[ 72 -33 -63  24] Answer: -33

[[-10   3  13   6]
 [  8 -49  68 -57]] Answer: 3

[[-17 -76  -4 -15]
 [  5  -9  10  -6]
 [ 38  25  -2 -20]] Answer: -76

[-72  77  75  74] Answer: 77

[-67  56 -23 -11] Answer: 56

[-23   0  -6 -62] Answer: 0
---
array([[  0.23,  -4.17,   3.96,  14.29, -12.68],
       [ -9.45,   9.43,   7.48,  10.63,  -9.64],
       [  6.29,   8.59,   3.55,   7.65,  -4.66]]) Answer: -4.66

array([[ 0.03, -0.18,  0.00,  0.11,  0.08,  0.07],
       [ 0.06,  0.13,  0.00,  0.04,  0.06,  0.03]]) Answer: 0.03

array([-19.00,  12.64,  -7.64,  13.35,  -0.58,   5.39,   5.09]) Answer: 5.09

array([-0.09, -0.07, -0.08,  0.14]) Answer: 0.14

array([[  9.94, -17.73,  13.35, -14.50, -15.44, -15.74],
       [  7.18, -12.68,   9.42,  -9.86, -11.07, -13.22]]) Answer: -13.22

array([-1.4,  1.0, -1.7,  0.9, -1.0]) Answer: -1.0

array([14.531, -9.510,  1.447,  9.384]) Answer: 9.384

array([[-1.6,  1.9, -0.3, -0.3, -0.4,  2.0, -2.1],
       [-1.4, -1.8, -1.6, -1.0,  0.1, -0.6, -1.0]]) Answer: -1.0
---
[[-27 -54  46 -45]
 [ 34  60 -36  51]
 [-27 -54  46 -45]]
46

[[-17   5  -6   1 -73]
 [ 17  -5  12   1 -73]
 [ 29 -16  17   1 -73]]
17

[[  6  -9  -9  -9   9   9]
 [-39  57  56  54 -56 -54]
 [  3  -4  -4  -4   4   4]]
-4

[[-31 -22  45  58  59]
 [-14  -3 -37 -68 -22]
 [ 12  26 -25 -32 -73]]
-25

[[-47  34 -15 -32   9 -26]
 [ -4   7 -65  -9   2  23]
 [-20  42  21 -32 -17  -1]]
21

[[  1 -34  -9 -25 -18]
 [-38   5 -26  40   7]
 [ 33  22 -26  26  70]]
-26
---
Input: [ 12.4  -8.9 -19.6  -8.5   7.9  -9.6]
Output: 12.4, 7.9

Input:
[[ -5.7 -20.8 -17.5  17.1]
 [  3.8  -4.5  -3.4  -5.9]]
Output: 17.1, 3.8

Input:
[[ 18.297   0.086  14.885 -12.277]
 [ 14.118   5.341  -6.947  18.316]]
Output: 18.316, 18.297

Input:
[[ 110.10    8.43   88.30 -180.73]
 [ 127.61  163.48 -203.25  -98.36]]
Output: 163.48, 127.61

Input:
[[ 14.05  14.73  18.62 -13.57 -15.11  24.59 -12.59]
 [ 15.40  16.16  22.75 -12.07 -10.13  13.62  -6.37]
 [ 18.19  23.25  14.51 -11.72 -12.02  20.20  -9.71]]
Output: 24.59, 23.25

Input: [  -1.79  -25.40  152.89  -68.93  124.79 -141.16  160.89]
Output: 160.89, 152.89

Input:
[[-0.15 -0.08 -0.02  0.17]
 [ 0.12  0.00 -0.08  0.02]
 [ 0.10  0.02 -0.07  0.03]]
Output: 0.17, 0.12

Input:
[[-0.18 -0.17 -0.10 -0.11]
 [-0.13  0.20  0.09 -0.08]]
Output: 0.20, 0.09

Input: [ 0.53 -1.09  0.58 -0.68  1.30 -1.54 -0.03]
Output: 1.30, 0.58

Input: [ 0.62 -1.79  1.19  1.70  1.55  1.95  1.81]
Output: 1.95, 1.81
---
2960  3581  8479  5310  4167  8869  2047 ==> 3581
-223  -889   944     8   671   827   506 ==> -889
-395   781  -916   849  -121  -159 ==> 781
3  2  9  6  7  4 ==> 2
6  6  1  1  7  8 ==> 6
-35   35   45   -6  -21 ==> 35
25  83  83  21  32 ==> 83
 986   217  -504  -259 ==> 217
---
8,5,15,12,-56 ⇒ 15
-34,-6,-48,70 ⇒ 70
27,-74,31,9,33 ⇒ 33
45,53,-25,-24,63,-42,-6 ⇒ 63
2,-43,-79,-1 ⇒ 2
2,64,-2,-5 ⇒ 64
-51,5,-45,-11,75,-8 ⇒ 75
---
[[ 10  14   9  11  39 -26 -13]
 [ 10  29  -4  14  56 -19  -4]
 [ 35  -4   0 -20 -37  -3  -8]] Out: -8

[[ 58  66 -60 -58]
 [ 54  26  -4 -19]
 [ 13  32 -38 -38]] Out: -38

[[-16 -53 -47  -3 -10]
 [ -2   0 -27 -68   2]
 [-46  26  -6  -7  34]] Out: 34

[[-57  -3   0  14  45  16]
 [  2 -66  55  16  44  15]
 [-19  -5  48  40  73  -3]] Out: -3

[[ 69  68 -56 -75  61]
 [-58 -59  49  65 -55]
 [-13 -14  12  15 -12]] Out: -12

[[ 24  10  44 -14  38]
 [-63 -33  12   5  58]
 [-54   1  41  14 -47]] Out: -47

[[ 23  13  -7  40   5 -20]
 [  8  45  19 -24 -67 -62]
 [-39  67   4  37 -46  -4]] Out: -4

[[-61   8   3 -10  15]
 [ 12 -17   2  -6  -2]
 [-16  34  44 -23  55]] Out: 55

[[ 77 -14   1  29   8]
 [ -5  36   2  52  35]
 [ 11  31  -1  44  68]] Out: 68
